(in the rows, 128 means zero)
Named moves (each a turn or a mirror), then the moves between two rows, first move first; the first pair answered:
R:
[ 96 162 115 115 155 122 164 125 121 116 140 198 123 144 167 114 141  95
 143  95 141  91 168 135 149 112  82 128 143 155 138 146 147  84 140 159
 127 127 127] |-> [145 113 124 168 136 123 150 110 108 167 122 149 166 113 147 145 207 112
 112 105  94 162 125 166 126 153  90 133 115 148 162 160 132 105 153 151
  97 126 146]
[135 147 135 109 117 161 119  85 100  99 144 114 154 106 135 109 140 170
 135 120  88  96 162 120 126 128 106 124 120  88  95 133 145 166 129 130
 134 151 137] |-> [135 148 129 108 122 163 123  87 102 102 139 112 157 106 138 107 141 166
 134 118  88 100 163 122 129 129 102 122 119  89 105 135 146 172 123 128
 131 156 136]
[116  96  92 126 173 119 125 148 139 156 120 178 131 153 118 171  56 122
 120 127 159 115 162 139  97 134 132 115 123 113 174 142 142 135 116 174
 132  89  88] |-> [138  76  94 151 166 120 118 137 140 173 113 160 158 142 113 183  77 134
 107 134 143 151 145 152  88 148 138 120 112 112 181 146 133 140 119 174
 119  88  92]
[124 126 119 104 125 130 136 129 126 112 133 129 129 129 132 121 120 129
 127 125 142 111 146 125 110 121 113 123 143 130 123 135 140 138 140 118
 141 135 117] |-> [145 114 120 121 120 131 124 124 125 129 129 114 150 118 132 138 142 133
 120 127 117 132 140 141 105 138 109 126 133 129 132 140 135 140 142 119
 137 131 130]
P:
[125 101 110 151  69 161 121 145 137 173 167 164  92 116  92 114 146 146
  95 124 154 133 105 168  98 134 197 118 152  81 123 123 145 120 102 144
 139 108 150] |-> [149 126 144 133  53 180 131 147 111 118 158 141 107 127 113  86 155 159
 105 170 141 131 112 158 107 126 177 115 142  61 102 120 155 129 113 137
 157 131 140]
[130 125 133 164 105  57 144 177 134 115 113 147 130 119 157 101 112  93
 106 163 114 123 125  94 204 110 126 175 125 102 181 100 152 122 150 132
 129 126 109] |-> [120 119 121 164 112  56 137 177 136 131 121 151 124 119 145 112 118  85
  94 141 112 122 129  97 201 106 136 182 130 110 185 101 146 119 145 141
 124 114 114]
[135 138 158  96 124 154 135 128 114 137 128 127  98 140 157 152 148 149
 118 157 116  78 114 119 170 131 116 162 123 122 132 141 168 111 130 112
 118 151 132] |-> [126 125 135  97 139 142 124 133 125 173 132 138  87 139 146 175 152 132
 112 122 134  81 120 120 172 129 126 166 133 137 142 144 159 105 128 120
 110 134 146]
[130 139 160 145 108 166 116 118 110 163 129  78 158  93 114 118 160 122
 169 184  88 161 117 149 109 126 189 103 111 102  97 101 150 157 121 109
 120 125 112] |-> [ 67 166 143  91 138 160 137 127 130 127 154 134 119 123 124 100  99 102
 197 156 146  88 148 124 117  93 169 104 144 110  89  99 164 134 110 118
 140 113  92]
K:
[109 120 149 126  95 152 140 151 109 130 126 131 102 153 135 101 112 133
 144 111 121 138 145 146 140  88 114 122 146 114 119  97 141  93  99 111
 143 117 142] |-> [114 111 156 120  92 145 150 145 105 117 117 124 121 158 143 102 118 142
 139 118 122 135 153 138 119  96  84 119 143 116 122 102 137  97 106 112
 140 119 134]
[ 93  77 147 133 124 115 139 137 137 140 148 106 185 120 110 159 105 139
  78 131 111 134 140  81 123 150  61 127 142 150 129 174 117 121 110 148
  98 143 158] |-> [ 87 110 135 153 130 128 122 156 148 173 139 117 131 101  86 157  92 102
  84 121  90 153 139 105 179 134 148 145 143 148 117 147 123  95  94 151
  81 141 172]
[131 109  97 112 132 106 140 111 130 142 134 121 145 103 122 150 137 139
  90 106 153 122 134 133  88 152  73 115 132 124 146 163 120 167 143 117
 103 137 129] |-> [130 142  89 125 148 124 124 130 138 173 123 132  88  89 105 140 124 100
  92  98 133 150 134 153 147 137 163 138 129 127 131 134 128 146 119 119
  97 129 140]
Pairs:
Each pair is 2 to 3 moves apart.
[113 145 134 122 126 127 135 125 129 107 130 137 117 137 130 107 107 128
 134 131 145 102 140 108 130 128 119 131 147 128 126 129 129 121 123 133
 146 132 127] |-> [137 148 148 125 120 131 132 125 116 101 124 119 129 129 138 106 122 135
 128 153 127 121 127 115 135 136 119 131 134 128 123 130 130 133 126 127
 139 139 119]
P, P, R
[146 108 163 109  99 133 137 113 117  64 131 103 131 114 129 100 138  88
  88 136  95 164  97 116 150 121  92 122 107 132 106 145 123 172 117 130
  87 161 150] |-> [ 95  97 115 106 128 115 129 121 147 114 152 147  96 117 106 126 100  67
  90  68 134 141 110 114 147 111 109 126 122 156 121 141 119 148 110 143
  70 135 158]
R, P
[118 116 127 116 139 128 143 115 134 106 135 126 154 148 140 128 134 145
 128 135 156 103 139 108 105 136  68 114 128 114 137 142 121 137 133 119
 131 127 113] |-> [105 104 115 124 149 121 132 112 146 134 140 140 138 142 123 150 127 134
 121 101 169 108 137 118 103 136  84 111 132 128 141 145 116 131 127 128
 122 112 122]
P, R
[178 168 159 146 125 158 128 101 110  98  93  94 140 141 136  86 201 152
 137 195 101 159 122 148 139 131 129 112 123  98  90 122 108 148 142 118
 144 176 130] |-> [ 84 153  78 128 184 126 107 115 170 182 124 179  66 141  95 129 131 101
 141  74 177 119 159 148 141 109 164 128 157 134 110 121  99 115 131 142
 125 128 150]
R, P
[155 174 193  71  95 148 157 147  79  79 116 128 133 114 145  87 143 168
 159 161 166  84 116 164  98 102 121 146  98 136 111 112 141 141 124  89
 149 126  98] |-> [133 107 133 115 120 117 124 151 122 211 119 150 121  85  96 156 157 147
 123  76 182 129 101 194  74 125 156 154  97 170 159 127 113 132 126 112
 103  76 144]
P, R
[ 94 123 159  96 181 123 146 112 115  94 160 173 135 134 115 124  59 165
 153  93 182  53 150  70 142  95  81 117 150 156 115 129 129 123 110 149
 135 139  76] |-> [169  86 192 143 142 127 152  94  84  93 135 110 209 110 129 134 149 204
 122 141 120 120 107  95  98 141  52 102 111 139 127 138 115 152 132 139
 120 152  79]
R, P, R
[ 77  99  96 113 180 141 126 117 166 158 162 176 131 125  89 181 108 110
 139  71 171 107 118 109  88 161 111 130 149 159 157 138 115 136 108 112
 117  90 108] |-> [ 82 130 119  74 166 153 142 113 145  93 159 171 146 146 122 149  92 121
 163 113 182  70 124  82  91 143  80 116 154 141 133 133 135 138 103 108
 150 118  83]
R, P, P
[122 152 159 117 124 120 110 126 104  39 125 128 145 162 133 132 123 126
 159 170  98 110 147  85 117 117  87 113 112 164  98 130 137 127 159 133
 165 166 110] |-> [156 117 151 171 113 113  94 116 107 111 113 101 166 128 111 169 173 121
 125 153  64 170 116 116 107 153 117 122  85 174 117 134 117 135 155 134
 131 159 137]
P, P
[ 86 160  80 117 118 128 126 160 153 180 138 167  87 141 101 114 114  94
 140 101 152 100 157 154 136 102 183 146 170 125 147 126 118 100 118 151
 125  85 166] |-> [153 105 112 139  71 125 144 128 126 146 125  98 203 131 131 124 193 167
 119 157 116 141 124 157  67 151  95 110 136 116 159 156 105 144 143 125
 120 117 162]
P, K
[145 150 152 102 128 147 143 120 118  90 130 113 153 134 142 105 143 142
 136 159 121 113 133 118 120 119 101 120 132 124 126 118 137 136 132 108
 133 155 115] |-> [119 157 146  97 141 143 145 120 128  95 132 124 137 139 138 103 122 126
 143 137 140  95 149 110 126 105 101 120 141 118 125 119 139 134 130 110
 136 145 111]
P, P, P
[117 155 148 133 138 138 131 197 120  77 124  83  93 177 106 108 111 120
 175 147  87 159 130 131 128  87 165 148 123  82  98  96 167 136 103  85
 114 157 128] |-> [105 150 134 137 152 138 124 198 136 100 134 103  77 179  89 116 103 101
 172 120 102 150 136 136 132  84 178 156 133  83  98  99 163 127 100  88
 104 148 132]
P, P, R
[129  74 101 145 136  92 133  94 130 157 140 133 155 130 112 151 143 155
 111  91 146 137 121 138  72 142  65 108 126 132 165 163 120 141 148 128
 107 118 140] |-> [106 104 104 115 147  89 139  99 126 116 152 153 139 149 127 134 105 153
 122  94 174 102 139 112  78 122  53 108 145 131 156 158 134 135 146 128
 129 125 125]
P, P
[118 178 153 117 106 144 134 131 110  85 114 108 118 113 128 102 135 129
 135 180 109 138 134 116 161 127 164 126 147 115 111  97 132 121 128 121
 142 129  99] |-> [ 94 177 136 114 131 132 125 141 127 108 130 134  91 114 113 113 111 103
 144 143 126 131 144 114 168 111 177 130 153 126 111  95 137 104 126 127
 132 117 107]
P, P, R
[116 145 112 151  75 180  77 190 128 151  46 109 128  72 123 152 116 135
  99 122 123 168  93 151 152 131 206 176 113 167 154 119 149 135 109 145
 104 132 111] |-> [ 77 165  97 117  96 173  82 199 139 136  63 151 101  88 126 153  73 128
 114  89 161 122 123 142 153 113 202 176 136 179 151 112 154 120 101 149
 111 127 105]
P, P
[182 125 155 130 103 146 141 116 126 137 107  61 148 129 133 122 191 177
 112 137 110 163  97 103  83 169  88 131 126 125 139 124 146 156 135 122
 128 165 104] |-> [165 111 139 141 114 130 135 109 142 157 115  74 152 122 120 139 187 182
  98 109 123 160 101 105  70 174  81 130 129 130 152 131 131 153 134 122
 112 152 110]
P, R
